In the data rows, 50 means zero.
Some points, each followed by its number:
[34, 65, 65, 41, 41, 44, 40, 52] 0
[63, 51, 42, 50, 62, 55, 58, 70] 1
[67, 42, 30, 53, 72, 54, 55, 69] 2
[74, 76, 58, 32, 53, 51, 56, 88] 3
[41, 65, 63, 32, 38, 43, 36, 55] 4
[2, 65, 87, 44, 19, 34, 23, 17] 5
[61, 54, 42, 47, 59, 52, 52, 65] 6
[55, 47, 51, 54, 50, 47, 50, 51] 7
[29, 61, 71, 37, 26, 38, 31, 35] 8
[54, 42, 42, 51, 51, 54, 53, 45] 9
[37, 84, 86, 30, 25, 40, 33, 50] 10
[38, 64, 70, 47, 45, 42, 31, 48] 11
[51, 76, 63, 35, 47, 44, 45, 73] 12
[53, 35, 31, 50, 57, 53, 52, 47] 13
[11, 55, 73, 52, 30, 37, 28, 23] 14
[51, 50, 45, 43, 48, 57, 60, 43] 15
[77, 76, 59, 35, 48, 45, 57, 99] 16
[57, 32, 33, 62, 62, 52, 47, 52] 17
[39, 60, 61, 48, 46, 45, 41, 52] 18
[56, 65, 65, 41, 48, 49, 46, 60] 19
[65, 28, 29, 77, 72, 55, 63, 55] 20
[53, 47, 47, 53, 50, 53, 59, 46] 21
[43, 49, 47, 51, 59, 44, 41, 60] 22
[51, 55, 60, 49, 42, 48, 48, 48] 23
New points follow, each followed by the numbers of its five nearest points above by angle, nearest first.
[44, 24, 39, 72, 57, 56, 57, 20] 9 21 13 17 20
[50, 54, 61, 55, 45, 52, 55, 45] 23 10 5 14 8
[52, 52, 59, 53, 47, 50, 51, 44] 23 5 10 14 8
[36, 35, 56, 71, 49, 56, 55, 13] 14 21 5 9 15
[77, 63, 40, 42, 66, 53, 58, 91] 6 1 3 16 2
[50, 40, 39, 48, 48, 48, 49, 52] 13 17 9 2 20
[44, 27, 35, 63, 49, 55, 60, 27] 9 21 13 17 20
[36, 20, 35, 68, 54, 58, 54, 16] 9 13 17 21 20
[57, 38, 40, 62, 59, 54, 58, 47] 20 17 9 13 21
[42, 18, 32, 71, 62, 59, 59, 19] 9 13 17 20 21
[42, 14, 25, 70, 60, 61, 60, 22] 9 13 17 20 21
[63, 71, 61, 41, 48, 55, 62, 63] 3 16 19 12 6
[52, 39, 33, 53, 55, 54, 57, 52] 13 9 17 20 2
[50, 44, 39, 42, 44, 47, 51, 50] 13 9 15 17 2
